In the data rows, the value 128 means zero.
One hidden rule gives every row of this table a label. Here are some rows, each with its label.
[121 169 159 149  57 110 113 112 100  97  91 112 141 101  55 182  85 178 150 153  98 110 255  81 123 174  86 145  82  98 169  90  75 122 199 140 184  88 107  86 199 175 156 135  70  71 146  76] 1
[156 200 247 113 110  88 137  98 128 115  82  95 124  73  47 134  78 171 125 143 130 129 255  87  96 139  81 110  88  74 147 101 110 146  87 157 201 102  72 109 240 146 177 113  50  57 174 146] 0
[118  62 119 142 184 140 149 147 118 168 166 115 128 207 197 129 208  97 103 104 170 162  35 161 118  97 171 115 182 164 103 142 135 114 163 101 122 161 178 142  47 141  88 121 178 181  91 149] 3
[139 140 140 131 115 130 172 111 147 122 111  91 122 122 119 131 124 130 134 162 151 145 124 117 103 130 121 107 115 104 117 129 141 143 125 132 150 126 122 137 206 126 131 105  97 122 144 137] 0
[142 134 164 107  93 122 106 113 128 116  87 106 119  68  76 140  87 148 135  78 125 120 174 115 114 153 105 129 102 130 143 120 124 132 151 133 158 117 121 117 136 121 145 129 110 117 148 104] 2
[127 112 124 135 139 123 101 138 109 141 136 129 126 147 118 112 134 126 123 118  94 114 150 127  94 128 107 116 139 122 156 128 135 140 173 124 122 137 132 125 124 135 113 123 112 127  90 127] 2
[137 167 212 114 142 120 144 123 138 137 109 119 130  95 114 123 104 142 136  75  79 141 180 107 106 147 110 126 127 144 104 129 165 123  73 145 129 124 139 146 142 154 166 108 114 148 123 136] 0
[147  92 168  78 243 135 200 130 176 108 121 132 105 187 196 108 149 103 109 134 197 170 100 124 107 127 156  94 119 128  77 163 233 139  79 121 128 136 170 152 146 103 117 113 120 210 141 163] 2
[133 157 176 100 155 136 144 123 160 115 121 115 117 135 137 112 120 119 122  95 121 147 143 116 115 126 130  94 150 126 101 162 194 148  99 126 114 140 131 135 179 102 147 110 125 157 153 156] 1
[137 190 178 105  14  96 115 114 137  94  96  79 153  61  87 129 110 160 130  99 128 151 210  87  81 188 119 118 113  99 113 102 144 134 129 141 149  99  95 118 187 114 157 128  74  86 180 146] 0
[131  84 194  93 103 105 106 124 119 143 137 123 130  81 118 100 125 152 140 116 130 151 125 157 141 149 145 112  80  93 167 127  36 135 160 144 169 111 110 112 150 130 158 127 130 107 150  85] 2
[101  65  19 154 153 150 101 143 130 164 160 155 130 187 143 132 151 122 141 188 127 103  51 136 175  98 147 132 125 159 184 123  71 103 139 109  88 135 138 118  34 149 106 138 144 121  48  86] 3
[117 129  91 140  49 135  96 140 124 150 112 160 141 207  96 153 139 121 128 176  59  78 131 123 155 134 118 146 122 146 160 105 123 120 221 136 103 122  91 106  53 190 127 153 160  81  60  75] 3
[131 106 132 102 160 156 179 159 200 121 137 134  97 161 215  69 189  90  93 115 204 198  72 127 160  84 153 113 175 132   0 181 239 126  68 130 139 148 188 161  65  73 100 107 168 180 139 132] 3
[127 181 133 100  91 103 118 116 108  98 124 102 139  83  58 138 102 144 138 128  85 142 153 106  90 162 103 130 131 109 162 119  92 123 137 143 155 117  76 113 140 146 143 120  92 102 135 115] 0
[ 88 144  16 146   0 149  76 124  83 181 137 164 155 147  78 144 109 160 167 205  51  68 172 136 178 172  84 189  92 140 251  17  20 115 182 115 158 109 100 104  57 173 122 141 162  91  79  20] 1
[114 100 140 108 100 129 207 120 134 123 165 121 110 146 155  93 122 108 121  60 165 158  92 108 135  59 120 145 166 135 118 143 153 117 136 130 101 113 120 154 204  92 111 139 186 203  85 119] 2
[141 135 174 110 170 134 138 145 140 137 140 112 118  58 182 101 131 114 126  81 132 188 141 138  93 128 132 115 144 144 109 132 176 149  42 146  87 117 156 129 116 100 141 128 137 151 144 177] 2
[100  62  68 155   0 117  53 136  94 159 149 124 154 150 135 166  76 116 129 214   0  96 109 129 174 165 123 168  77 137 251  33  66 106 250 118 126 114 110  76 158 193 138 131 128  10 151  44] 3
[118 116 159 136  46 102  78 119  89 114 105 119 137 110  58 155  70 146 167 195  70  93 208  91 139 191  97 154  61 129 202 100 117 121 167 142 149 101 104  98 197 162 163 141 103  79 168  79] 2
[137 184 107 135  91 119  92  92 135 102 153  93 128 116  78 109 104 179 111 108 141 143 119 116 118 133 129 134  67 122 140 111 183 155  47 121 124 115 110 117 245 139 130 135  61 131 104 111] 1
[194 234 255  20 183  71 190  84 181  67  76  55 102  11  76 100  94 151 137   0 192 209 208  46  73 224 106  95 106  66  41 152 255 167   0 173 194 129 140 122 255  69 190  91  90 119 250 216] 0
[148 159 118 129  54 132 116 125 124 106 112 135 109  46 152 125 126 158 109 106 105 155 193  70  92 155 137 102  98 132 130 184 173 133 102 139 150 121 159 124 128 115 134 144 146 118 142 166] 0
[ 95 106  98 183  61 145 105 152 106 155 138 157 139 161 102 154 136 148 133 176  83 125 124 149 164 127 135 161 125 129 137 117  64 105 175 114 105 131 104 128 113 167 110 149 159 116  93 129] 3
[131 110 100 116 104 120 118 140 124 101 122 139 138 117 115 133 118 137 126  86 117 151 184 114 129 142 121 120 118 120 178 115  85 127 117 136 141 124 112 125 143 137 123 133 120 120 137 157] 3
[ 96  47  46 157 124 162 127 150 120 163 149 157 126 179 166 128 165 127 121 169 129 128  65 179 169 109 170 135 151 180 114 140 133 109 145  98  84 156 163 145  69 143  89 137 179 142  81 108] 3
[107 165  59 122 232 133 120 125 120 133 185 140 103  96 200 126 125 131 108 128 144 135   1 151 162  78 124 118 152 121  83 136 114 111 172 115 121 170 133 139  88  76 119 129 126 120 144 176] 1
[ 69 118  51 129  65 118  51 117 112 106 118 123 151 147 106 192 127 150 150 181 105 100 255 138 161 142  90 178  98 138 234  80   0 117 221 124 122 108  68  92 102 167 161 141 125  44 160  14] 2
[135 151 189 103 112 114 134 109 137 107  98 112 130  74 118 149  82 161 133 103 113 132 174  99  94 152 115 125  94 115 121 134 154 132  90 139 158 125 115 115 151 137 155 129  95 114 157 130] 0
[138 179 184  84 149 125 183 126 111  99 127  95 112 150 123  92  90 103 127 113 175 174 121 132 110 143 126  99 137 130   5 190 161 144 145 120 129 117 190 142 110  59 110  99 104 166 120 203] 0
[131 155 130 118  35 106 151 121 143  95 105 137 137  93 122  98 134 125 151  64 141 108 155 132 100  77 112 142  82 112  59 150  79 139 102 132 127 147 144 129 122  95 163 116  80 140 139 191] 0
[154 136 183  62 173 126 203 128 159 117 126 131 104 134 146  83 116 124 100  54 160 149 157 145 105  94 131 108 126 117  61 163 223 135  76 129 153 138 146 148 121  95 136 110 153 169 169 212] 1
[154 198 193  94  61 107 111 104 124  94 130  99 109  29  39 109 107 139 134 103 121  78 255 120 121 213 144 109  88  98 175 114  87 127 176 132 157 105 107 118 178 170 175 143 115 121 149 127] 1
[111 129  73 178 108 126  91 136  96 154 141 129 153 138  58 155 105 148 146 183 105 100 190 126 159 130 104 169 117 162 188  65  33 116 182 128 120 100 122  97  88 169 149 142 109  63 106  47] 3
[160 179 164 132  47 110 145 140  97  90  88  98 127 181 149  89 114 143 121  23 187 125 167 115 139  96 127 104 134 131 184 147 139 118  80 115 119 144 137 121 158 111 139 106 105  90 176  79] 2
[114  48  43 197  53 154 100 132  92 163 181 192 140 190 202 157 167 116 148 245 154 139 159 129 165 178 112 116 153 130 187 147  73 101 213 106 111 134  88 133 122 154 102 150 182  92  44  83] 3
[122  75  35 129  37 141  74 134 146 148  99 143 136 185 150 106 152 112 121 180 119  94  33 135 158 144 148 147 159 134 121 159  50 132 161 137  87 125 101 124 100 147 133 127  99 143  83 138] 3
[ 90  42  61 180 141 152  93 152  77 182 163 142 137 191 165 126 155 107 130 204  92  89  65 165 164  89 130 144 146 153 128 107  78 112 190 100  96 143 151 130   0 158 111 149 140 117  68 104] 3
[120 149  75 136  54 147 136 136 105 142 129 124 149 132 154 130 101 124 134 159  64 118 107 115 106 132 144 105 104 124 149  91  64 111 131 120 141 117  93 125 130 130 102 135 119 107 142 109] 1
[152 196 177  85 102 111 199  95 195 101 108 127 121 111 129  87 102 137 123  33 184 165 143 130 124 119 159  81 129 104  54 121 193 158  54 147 146 123 105 144 191 129 163 108  90 150 226 170] 1
[136 174 201  90 103 123 146 116 139  98  89  90 140  35 108 126 106 165 131 104 129 111 164  93  98 179 111 136 106  99 113 129 159 149  94 152 160 106 118 119 236 132 136 121 123  86 163 166] 0
[102  94 111 119 130 149  51 139 108 174 170 137 116 169 103 186 165  92 139  99 123 116  73 132 209 118 155 129 106 139 129  51 118  90 150 131  60 142 105 147  24 166  96 133 150 102  43 120] 3
[147 134 129  98 234 122 206 127 155 133 134 101 100 101 136  87 159  98 107 131 194 159 129  94  90  94 150  90 149 139  44 177 172 144  53 118 117 163 146 160 130  87 126 116 155 187 127 187] 1
[167 198 202  69 235 106 197 107 204  94  80  68  93  49 103  90 110 132 113  43 253 174 169  70  75 137 114  77 132  63 105 165 229 171  51 154 176 149 177 155 232  53 144 105  83 208 219 162] 0
[ 77  70  75 202  68 157  79 128  78 170 161 172 131 189 147 144 166 110 135 185  74 117  57 148 164 108 148 148 146 151 172 116  79 106 171  96  88 124 118 135  83 166 115 142 128 140  94  91] 2
[160 116 180 131 139 116 133 133 152 126 100 101 117  58 117 109 117 121 123  77 191 163 153 118 124 140 119 101 137 109 116 170 153 146  47 130 140 141 155 145 121 109 134 116 117 152 153 162] 3
[114 137 115 162   7 130 130 105 139 138 105 109 137 119 129 162  97 145 146  60  98  91 207  93 131 133  89 129 109 119 177 143  39 132 130 138 108 101  91 129 117 160 133 141 145  65 165 123] 2
[153 130 139 106 186 140 189 139 160 139 124 126 116  98 141 111 142 126  98  76 206 167 119 135 139 123 139  91 147 124  42 180 210 132 103 133 113 156 176 147 127  74 108 114 150 211 129 153] 3
[ 83 110  70 201   0 138  15 123  57 132 184 145 156 180 106 175  97 151 173 154  34  51 247  83 154 155 121 203  61 133 219  62  42 104 255 116 111 105  56  73  87 236 133 133 128  81  76  35] 2
[123 137 115 120 108 115 123 124 141 120 120 159 121  90 187 124 146 105 109 149 210 147  82 145 151 110 150 111 163 137  73 118 191 123 147 109 133 126 177 125 152  94 110 135 129 194 145 167] 2
[ 97  82  52 205 121 155 116 158 111 157 161 152 144 166 153 141 150 127 133 204  72 116  72 182 183 100 145 153 132 164 192  91  57  94 188 109 112 117 111 125   0 160  97 133 186 133  57  68] 3
[133 146 171 143 137 126 140 120 123 140 113 128 123  88 109 115 133 150 127 124 150 144 161 108  89 109 127 132 126  89 121 124 140 124 102 139 148 121 121 111 166 139 135 127  85 116 145 138] 0
[121 139 121 164  46 134  89 131 108 132 115 113 137 116  75 143 102 150 143 133 116 118 127 122 135 144 121 137 113 107 156 106  51 128 151 130 125 119  95 119 184 147 147 133  97  92 123 119] 2
[112 125  89 144  80 124  96 147 131 151 146 127 144 175 130 123 128 134 139 152 102  99  85 141 171 150 133 153 127 126 129 105 113 125 145 106 112 121 137 129 162 145 141 146 143 117 119 111] 3
[ 99 101  84 152  53 119  84 131  84 133 138 143 152 166  99 160 125 148 149 194  50  91 169 112 167 170 120 175  85 137 247  60  18 107 194 121 142 106  85 109 113 164 136 148 120  82  89  83] 3
[166 125 155  71 140  98 163 115 172 111 125 137 116  95 115  98 129 118 126 135 194 139 158  83  68 137 132 101 160 109  90 140 201 135  16 149 182 136 139 139 140 111 143 106 127 167 221 164] 1
[149 126 160  89 134 126 151 120 144 116 119 129 111  86 106 113 110 131 113  99 158 109 133 118 119 104 135 114 134 105  72 155 187 139 100 134 131 118 152 128 136  92 122 119 110 148 143 139] 2
Here are more rows. What is the label of each one?
[125 186 182 108 119 117 126 117 125 102 105  95 116 106  96 134 116 123 144 109 131 130 132 135 100 165 114 121 136 106 146 166 170 129  84 142 151 120 111 111 170  70 138 127 119 145 145 169] -> 0
[223 255 201  38 255  87 245 125 187  78  77  92  94  54 155 107 142 111 101   0 255 229 137 114  58 144 142  91 123 107   0 245 255 184   0 143 200 137 151 142 233  92 157  91  46 232 224 243] -> 0
[127 169 139  88 170 128  91 127 140 116  74  87 119  32  51  88 117 113 138 106 171 148 112  96  98 153 100 124 141 109  81 136 213 136  76 120 193 132  78 124 225 102 170 113 111 192 144 184] -> 0
[136 194 227  88 239 107 195  95 180 133  93 135 118  80 137 108 127  86 123  67 187 157 101 126 127 149 125 111 156  96  61 155 144 143  80 133 126 146 166 153 207  99  98 108 113 130 154 146] -> 1
[153 180 162  87 170 130 136 120 153  91  88 103 114 111 124 110  97 122 112  98 169 148 139 103  86 122 118 112 129  84 120 150 150 143  91 150 176 147 123 124 169 103 150 110 100 138 164 157] -> 0
[111  97  91 161  69 110  46 135 104 141 153 136 144 138 118 134 108 139 155 169  64 100 166 111 180 172 106 153 113 150 235  74  72 105 141 121 132 105 110 113  97 162 128 146 113  94 118  77] -> 3
[ 93  98  82 200 106 135 108 140  99 152 151 140 134 184 191 144 161 124 141 156 105  95  71 157 170 133 129 144 128 153 159 106  67 118 186  97  99 132 135 134  70 160 119 144 159 130  80  86] -> 3
[162 223 247  83 174  81 167  95 168  85  71  67 114  41 122 106  55 142 128  49 210 152 183  89  57 159 127 115 117  76  39 172 211 159  80 161 235 148 125 147 220 101 168 117  43 150 235 176] -> 0
[117  88 111 186  93 166  95 155 104 139 148 128 138 129 176 125 147 116 127 186  95 136  57 175 186  97 138 127 131 159 150  91  75 121 161 117 103 146 104 140 106 151 112 139 171 135  67 117] -> 3
[152 177 206 109  95  99 140 108 142  93  79  89 126  69  75 149  85 164 145  63 141 148 193  70  77 185 107 144  71  61 125 114 130 144  78 162 189 110  99 113 198 120 167 120  92 106 184 164] -> 0
[135 144 151 142  78 127 155 132 109 130 123 118 124 112 113 134 120 141 136 130 113 134 170 124  92 138 122 137 125 105 106 133 118 131 124 134 145 134 123 117 164 151 145 130  80 102 133 120] -> 1
[102  82  51 145 252 174 150 161 135 189 175 183 107 255 214 107 186  78 114 190 140 159   0 201 178  43 168 115 178 166  88 169 152 115 159  98  46 150 190 157   1 128  78 129 194 205  65 137] -> 3
[113  62  88 153 204 171 141 156 130 164 164 171 118 207 189 117 156  96 115 166 141 155  24 166 143  74 159 131 178 181  75 142 105 126 135  91  73 168 175 136  38 119  95 131 187 169 102 147] -> 3
[179 171 148  77 155 116 140 103 118  93 109  95 105 149 182 108  91 125 128 114  93 139 155 111  97 117 125 124 131  77  61 157 178 145  20 157 172 137  91 140 126  94 130 116  96 135 140 168] -> 0
[106 165 184 136   8 130  60 119 101 136 155 138 149 168  97 166 111 142 150 162  90  89 117 142 100 172 102 132  76 152 203  99  72 128  80 140 190 113  85 121 126 143 149 130 117  66  77  83] -> 0
[126 159 175 103  64 131 114 110 117 106 118 102 126  83  85 132 114 151 140  99 109  96 184 122  95 167 108 146 122  89 145 109 125 134 111 151 168  89 104 104 183 135 150 126 112  83 166  90] -> 0
[109 112  93 172  39 124  38 115 118 139 102 126 141 150 105 144 108 145 137 149  83 137 132 135 143 152 107 152  66 158 186 123  30 108 221 135 124 129 102 118 111 171 117 146 139  66  87  77] -> 2
[144 159 167  86 172 119 175 112 167 101  97 102 110  86 126 118 101 147 115  62 148 167 164 103  86 141 136 109 125 108 116 154 162 141  82 145 159 134 135 130 161 103 144 118 104 150 155 185] -> 0
[124 111 108 125 191 147 109 157 120 169 158 153 139 166 164  98 152 115 124 144 128  96  98 142 138  69 144 106 152 159 125 108 128 123 161 141  87 146 147 131 101 120  81 143 128 159 111  95] -> 3
[133 126 146 136 136 103 137 107 136 102 125 104 128 111  76 135 132 133 132 115 117 113 156 120 152 131 121 148 106 136 176 118  78 133 198 130 146 129 130 116 165 119 157 124 122 113 149  98] -> 2
[159 192 207  96 134 117 172 103 156  84 106 111 128  62 136 125  90 141 144  98 142 147 151 101  84 175 103 115  80  88 151  91 129 156 109 151 134 116 120 114 198 123 159 122  83 115 179 151] -> 0
[107 127 148 185 110 126 101 138 125 114 167 144 148 152 120 114  73 146 126 153 122  86 125  94 180 156 107 165 118 110 109 119 112 119 145 146 120 116 130 114  75 189 125 148 103 126 112  25] -> 3
[162 178  94 143 255 137 195 126 143 110 134 112 123 118 139  97 155 105 114  98 143 158  72 158  99 113 151 122 148 133 152 165 246 141 131 125 105 144 188 151 147  91 128 111 153 159  91 195] -> 0
[126  93  68 132 159 150 120 144 134 145 149 134 127 179 132 125 143 115 118 155 191 138  99 143 122 110 136 116 153 139 124 117 113 133 109 116 119 142 154 145 122 143 128 117 160 129 112 134] -> 3
[128 117  96 149  77 127  37 139 110 108 127 139 132 147  83 158 103 146 159 196  79  67 174 133 157 118  93 165  68 138 205  69   8 109 176 128 137  91  91 113 128 188 115 143 131  49 126  81] -> 3
The hidden rule looks at only part of the columns. Which column or columns, counting from 0, in order?
1 7 24
